500 stands for zero in the data rows.
A hidden rule labels the rows of this table. It goes by one to three of the table's principal directions, not those with the most spread.
[498,579,535,460,432,456,505,488,480,576,482,502,528,495,531,525,501,468,498,479,525,484,435,533,
 504,487,494,464,563] d
[539,429,547,708,507,615,636,559,427,656,428,442,252,531,349,573,619,447,490,568,663,619,730,417,
 544,600,626,512,552] h
[494,355,443,647,552,294,555,709,519,447,487,444,324,509,586,369,423,407,616,669,621,491,582,501,
 712,543,417,448,516] g
[523,598,568,440,410,528,516,582,483,601,536,519,486,478,505,612,515,417,488,469,617,496,485,530,
 536,536,508,456,557] d
[504,577,516,516,490,449,487,588,453,518,487,514,457,435,511,537,481,450,533,475,571,511,508,536,
 595,540,430,464,555] g
[569,561,586,428,362,432,625,743,462,587,578,537,522,529,581,634,493,314,536,499,761,562,416,628,
 638,504,442,407,590] g
[592,626,537,496,417,362,570,703,351,598,410,556,452,447,569,567,514,444,557,350,635,586,440,653,
 705,543,452,475,634] f
[535,362,363,602,654,770,459,501,487,358,460,488,261,535,206,639,468,705,435,535,463,560,656,329,
 272,431,620,510,318] f
[548,253,382,474,495,547,509,505,604,363,477,470,519,739,452,387,439,574,397,576,340,458,523,298,
 270,326,633,568,330] d
[476,602,508,527,485,437,424,397,462,510,426,486,649,471,545,423,551,512,531,438,377,508,481,580,
 551,540,446,567,564] f
[473,762,679,310,477,457,471,391,487,589,549,540,718,325,694,473,651,372,574,303,580,426,325,761,
 720,686,287,577,631] i
[479,541,535,538,487,459,539,467,455,563,445,473,510,472,490,454,545,477,524,457,515,514,531,521,
 523,555,482,507,562] d
[496,541,588,455,489,593,563,527,523,568,583,479,468,472,482,605,569,398,533,536,705,495,485,577,
 541,575,452,462,521] g
[521,428,488,470,630,682,679,627,474,386,637,577,323,468,330,763,431,485,476,530,779,605,468,469,
 375,398,431,340,415] e
[510,593,496,469,492,365,450,319,475,558,306,494,607,520,624,297,601,524,496,342,299,424,397,534,
 546,497,470,635,593] g
[565,338,491,453,579,721,511,469,577,412,598,518,401,573,447,588,521,591,431,591,526,517,488,439,
 424,453,583,572,330] d
[523,463,547,484,455,560,591,531,508,553,553,497,518,547,483,555,543,452,484,514,588,546,518,515,
 478,510,558,490,500] d
[514,628,574,404,407,489,520,517,466,610,526,537,551,457,545,591,518,453,493,420,572,495,413,581,
 530,515,504,454,578] d
[490,595,548,498,473,462,508,508,451,567,483,506,506,430,520,521,522,467,529,447,550,511,491,560,
 572,558,459,479,573] g
[548,428,423,391,509,467,314,529,559,316,573,610,494,512,611,477,295,645,378,554,263,429,391,341,
 480,347,513,554,346] d
[499,663,597,386,488,667,411,502,532,509,636,531,556,405,493,687,552,417,497,490,628,480,451,590,
 556,587,393,502,500] d
[428,325,347,623,727,735,422,557,610,312,630,431,278,434,261,604,454,625,577,652,570,487,741,445,
 394,573,561,430,302] f
[517,515,554,480,469,565,563,536,459,549,516,506,474,484,439,566,521,489,480,454,586,538,531,495,
 471,535,525,487,505] g
[512,504,556,543,450,362,634,613,469,601,452,462,486,515,575,418,570,339,580,480,657,514,529,582,
 653,586,445,486,617] d
[473,525,584,536,560,379,568,246,435,600,303,451,466,454,588,263,620,542,527,425,428,447,415,520,
 577,564,419,625,592] d
[493,499,532,502,488,516,515,480,497,535,498,478,506,488,491,479,535,500,507,488,513,496,531,511,
 507,552,516,521,507] g
[477,656,614,489,480,394,538,523,453,622,458,468,496,378,594,456,599,359,609,428,665,463,468,662,
 720,671,345,502,648] d
[521,253,369,607,572,407,638,621,547,481,397,439,343,620,484,293,530,500,541,474,486,472,679,406,
 490,517,651,528,464] f
[526,437,416,557,609,609,459,411,434,400,379,513,487,491,364,427,547,704,452,331,298,552,625,424,
 387,523,589,643,404] f
[520,619,567,458,423,407,541,580,430,593,471,521,515,448,557,530,511,425,532,414,600,509,437,591,
 601,542,442,463,604] g
[510,531,513,504,465,511,502,484,460,536,468,514,508,500,470,520,498,523,463,460,466,524,509,468,
 461,485,535,503,518] d
[531,551,550,351,414,810,426,486,566,556,681,531,505,510,374,807,500,562,407,539,571,501,476,491,
 322,476,665,449,397] d
[496,583,549,454,486,588,467,479,505,531,556,512,520,455,481,603,530,475,495,494,560,500,478,544,
 506,535,476,489,510] g
[439,278,474,760,650,527,503,370,501,446,382,392,255,514,372,280,499,587,462,685,384,493,758,212,
 457,561,527,609,414] d
[474,587,525,502,468,419,472,504,483,563,493,498,514,433,555,490,495,469,539,483,514,479,486,559,
 583,549,475,468,573] g
[483,603,557,469,450,522,495,445,465,566,537,528,551,450,499,607,492,500,485,498,529,530,430,548,
 484,482,493,441,549] d
[488,600,530,485,481,526,454,513,485,515,521,491,541,447,489,569,521,469,540,488,558,505,481,589,
 544,550,434,482,533] f
[468,707,493,616,478,205,378,290,413,557,238,472,673,493,686,281,570,454,567,465,272,486,352,614,
 680,471,307,595,717] d
[492,679,556,556,435,29,580,538,312,670,189,490,448,381,713,204,504,411,608,295,487,440,399,588,
 787,582,318,505,781] d
[495,325,459,569,602,406,560,523,599,449,470,410,439,564,607,272,587,425,612,585,545,430,555,550,
 652,592,450,587,477] d
[434,414,348,404,529,505,254,415,776,354,652,470,607,595,620,439,402,521,500,711,294,295,429,453,
 417,390,554,481,365] d
[520,567,552,478,449,523,527,537,459,556,520,519,534,476,496,575,529,463,502,458,569,543,490,560,
 535,533,495,487,543] d
[522,640,586,439,436,656,505,499,434,602,577,576,480,420,415,751,503,511,423,439,583,571,480,500,
 443,501,560,434,530] d
[501,576,534,468,493,579,489,511,449,529,523,538,472,419,430,602,492,534,467,420,527,522,526,486,
 467,534,519,479,502] g
[495,260,344,698,643,304,587,506,547,416,317,434,343,639,553,191,512,475,540,576,387,462,610,356,
 542,437,507,564,499] g
[538,326,537,453,514,283,713,580,433,424,470,561,489,535,635,294,396,509,466,445,505,527,400,429,
 543,418,428,522,474] i
[501,605,581,312,478,409,572,474,579,549,565,534,677,499,724,457,610,304,566,405,619,411,287,706,
 640,528,358,506,602] d
[471,594,472,419,561,801,321,242,434,381,557,597,618,393,275,702,428,836,343,373,224,569,483,406,
 173,406,609,534,339] f
[533,559,570,414,405,503,594,647,492,576,591,524,539,504,534,627,513,371,527,476,703,533,447,608,
 558,521,481,418,556] g
[499,462,504,584,486,477,540,477,453,533,406,458,456,539,444,433,517,514,483,508,472,525,571,428,
 462,502,527,528,516] d
[424,623,448,485,372,3,458,465,518,511,409,487,879,553,841,211,434,347,628,489,314,427,276,696,
 664,400,329,443,713] d
[514,508,554,480,447,507,555,526,492,556,514,491,512,521,508,521,528,446,495,505,573,512,489,516,
 511,516,502,495,525] d
[526,379,541,423,421,495,622,650,714,564,673,428,595,686,672,473,631,188,584,658,746,431,486,632,
 633,555,510,486,520] d
[546,569,553,498,425,483,545,658,449,559,533,526,481,491,518,618,503,389,521,504,662,564,487,572,
 612,525,454,450,567] d
[473,640,555,442,427,438,434,388,449,561,473,513,628,436,555,497,489,548,502,446,419,486,389,578,
 506,498,467,497,563] g
[577,510,559,448,407,426,634,722,429,558,521,563,440,512,548,575,456,398,483,445,676,559,455,514,
 588,480,482,440,554] g
[517,426,556,440,484,444,724,518,531,578,514,463,532,588,578,452,598,374,569,493,699,498,398,630,
 530,498,481,466,553] f
[532,301,441,517,558,437,589,447,459,394,320,463,489,604,455,216,503,639,449,376,325,479,554,348,
 367,463,538,654,399] d
[449,297,397,765,643,274,519,562,521,402,365,410,213,531,525,240,396,454,555,744,478,447,639,290,
 616,477,389,492,497] g
[464,605,511,493,514,556,416,450,482,483,535,514,561,416,458,573,494,525,507,474,474,510,503,538,
 485,533,455,483,508] f
[512,522,539,480,446,541,555,530,488,567,509,485,520,520,462,550,545,457,501,470,581,522,519,533,
 475,528,534,482,526] d
[500,517,521,477,495,580,504,467,480,500,544,539,500,480,448,598,472,541,446,502,497,538,483,461,
 423,456,526,471,475] g
[526,588,582,449,472,510,594,522,415,606,417,495,485,443,471,487,612,463,522,300,606,504,518,569,
 543,621,483,541,575] d
[483,618,548,482,454,518,467,436,456,559,499,516,570,448,489,568,514,508,489,463,484,523,463,543,
 488,509,487,483,553] d
[534,560,537,485,408,491,540,592,455,585,476,493,476,521,478,580,503,443,501,486,604,525,479,528,
 513,498,509,455,554] d
[497,663,546,478,464,514,445,520,437,541,537,563,521,396,502,643,473,483,487,457,530,541,459,547,
 555,511,449,449,565] g
[528,196,447,444,569,574,662,377,632,372,533,455,609,751,516,348,557,534,459,581,444,490,426,447,
 298,349,575,588,342] f
[494,546,533,521,468,366,529,487,434,531,420,494,567,478,564,396,513,478,531,437,471,515,472,550,
 577,529,434,529,576] g
[512,528,537,469,451,541,541,597,504,537,577,503,532,493,489,590,522,429,525,488,622,530,522,572,
 531,547,509,458,518] f
[510,377,407,459,526,216,487,481,559,403,402,520,548,582,730,190,416,527,500,478,284,380,377,440,
 566,393,465,574,486] d
[526,285,294,653,604,447,454,638,544,397,433,483,167,570,426,468,338,631,492,663,429,468,611,303,
 455,377,635,433,394] d
[492,515,498,485,484,571,442,479,526,498,537,495,515,502,462,550,493,522,476,526,474,489,522,476,
 449,500,536,498,469] d
[459,389,358,445,576,610,329,285,669,388,520,449,563,594,472,433,486,685,477,583,247,372,463,450,
 290,401,639,553,341] d
[473,541,523,597,488,395,506,451,428,552,410,479,474,466,511,441,488,502,514,531,469,528,503,485,
 548,506,455,493,577] d
[490,576,548,539,479,427,528,490,427,559,455,509,512,444,526,488,515,467,523,464,526,538,486,544,
 578,534,442,489,584] g
[489,734,639,383,497,670,486,487,447,603,607,558,481,307,451,756,572,454,515,389,706,514,440,643,
 563,627,417,442,562] d
Which label does each new row get?
[535,566,556,486,446,493,567,620,455,586,503,512,449,472,501,578,531,409,519,451,652,529,510,554,
 582,556,483,464,569] ~ g
[490,586,542,452,446,500,477,435,489,558,495,503,604,485,527,509,542,493,498,441,468,491,456,558,
 495,519,506,514,545] ~ d
[477,509,460,471,533,645,446,447,514,460,554,517,522,467,378,598,483,605,463,453,438,509,552,471,
 349,490,587,477,427] ~ f
[508,491,535,483,443,414,536,580,497,510,539,500,539,510,575,483,467,440,528,542,562,510,458,550,
 577,504,458,472,524] ~ g
[564,371,370,419,525,647,416,631,597,299,696,619,518,590,474,693,342,592,396,588,418,551,466,413,
 370,304,613,451,312] ~ f
[466,584,451,268,570,999,272,455,641,308,961,666,588,375,295,999,337,696,372,595,512,543,411,517,
 191,357,622,317,237] ~ f
[472,555,530,518,464,433,481,466,513,552,484,460,568,495,561,450,542,430,551,530,513,476,479,570,
 573,545,448,503,566] ~ d
[405,515,410,697,633,108,453,402,526,468,297,395,575,461,743,90,591,386,727,526,373,412,503,672,
 821,614,278,579,673] ~ f
[490,528,539,512,484,454,531,529,457,515,514,508,497,459,509,516,471,479,515,510,555,528,486,520,
 541,513,449,465,531] ~ g
[329,510,418,642,662,325,336,163,564,406,409,415,596,415,588,227,483,593,599,627,224,395,473,516,
 523,505,366,532,530] ~ f
[539,312,440,448,466,357,590,658,608,461,575,492,491,633,655,405,435,431,542,608,560,451,434,527,
 565,425,551,454,459] ~ g
[521,517,546,272,378,584,579,585,626,561,708,510,654,580,566,678,523,386,533,517,706,458,334,685,
 438,458,560,378,487] ~ f
[516,569,567,450,461,539,544,525,467,550,543,535,544,465,503,580,531,456,488,438,576,539,477,552,
 524,532,486,487,535] ~ g
[504,566,552,492,429,485,540,535,487,609,485,476,506,506,507,528,554,407,518,481,591,497,510,542,
 537,547,507,474,578] ~ d
[351,498,436,642,687,596,346,242,542,388,547,463,490,362,386,490,463,654,532,631,336,487,598,450,
 407,529,470,477,432] ~ f
[566,289,531,469,408,360,796,699,526,509,538,464,602,706,611,379,536,321,555,532,699,569,457,586,
 545,458,501,483,514] ~ f
[494,545,539,528,505,515,510,509,468,552,486,487,467,439,484,508,550,481,527,461,550,512,556,533,
 565,592,489,513,538] ~ g
[491,597,534,510,474,502,451,477,458,538,477,506,512,443,488,533,509,503,497,470,488,511,503,515,
 528,535,470,504,542] ~ g
[525,464,532,487,478,523,594,551,487,538,509,500,478,530,484,515,534,459,492,470,585,527,521,501,
 496,516,530,497,506] ~ g
[511,651,595,384,399,532,547,531,467,636,553,540,538,446,512,655,527,427,494,417,639,500,410,593,
 504,520,508,419,583] ~ d
[460,468,410,686,633,217,566,498,361,475,235,497,372,399,525,193,485,560,555,315,345,503,635,416,
 610,560,441,554,602] ~ f
[494,500,492,543,478,494,508,464,477,515,475,496,554,527,482,490,508,515,485,500,443,543,524,489,
 462,475,536,507,516] ~ d
[470,589,530,509,509,488,463,470,486,525,497,489,520,429,509,512,526,472,539,488,526,488,495,560,
 558,561,436,489,548] ~ g
[476,568,542,531,503,471,490,462,484,529,477,471,554,464,528,466,564,438,548,492,526,502,505,573,
 581,572,416,526,561] ~ g
[505,509,508,498,467,570,487,486,499,536,512,500,508,513,446,551,513,520,462,490,479,514,546,463,
 436,501,576,502,489] ~ d
[492,543,544,503,476,531,520,465,468,553,480,481,528,481,466,512,553,496,508,459,526,518,518,532,
 491,548,501,514,529] ~ d
[504,352,345,733,636,489,484,407,449,484,203,415,277,557,343,262,574,669,482,418,267,488,759,290,
 412,532,655,642,468] ~ d
[499,474,474,566,505,388,476,526,467,469,443,514,458,494,536,416,432,520,485,528,419,505,520,423,
 544,470,475,510,511] ~ g
[429,562,440,522,530,275,479,434,596,568,413,413,625,505,691,274,632,363,683,459,471,372,463,713,
 680,601,432,509,649] ~ f
[534,487,550,473,444,548,569,636,497,530,595,520,482,511,491,613,493,420,496,528,654,551,519,527,
 536,521,512,451,499] ~ g
[441,548,484,365,492,410,425,432,579,425,603,536,720,463,638,442,440,505,530,472,399,422,358,598,
 497,462,435,472,488] ~ f
[487,563,574,601,516,459,581,451,374,572,401,474,474,428,463,477,569,495,549,452,569,585,527,566,
 577,583,424,519,593] ~ f
[493,535,532,482,461,527,501,474,486,554,496,499,517,487,476,516,517,505,477,463,492,496,519,484,
 464,524,541,500,516] ~ d
[526,500,523,492,486,514,580,610,467,517,521,510,459,495,471,564,507,447,516,469,631,540,515,530,
 526,521,484,462,518] ~ f
[612,278,490,517,429,441,644,757,514,539,450,486,258,650,521,410,460,435,437,547,602,478,604,311,
 539,481,625,536,448] ~ d
[487,564,569,500,448,443,538,485,485,597,460,459,547,490,544,447,579,407,542,471,561,483,498,567,
 575,580,458,517,589] ~ d
[518,453,422,494,590,755,440,415,487,382,526,543,483,501,294,641,485,706,408,435,377,567,568,409,
 268,433,623,534,350] ~ f
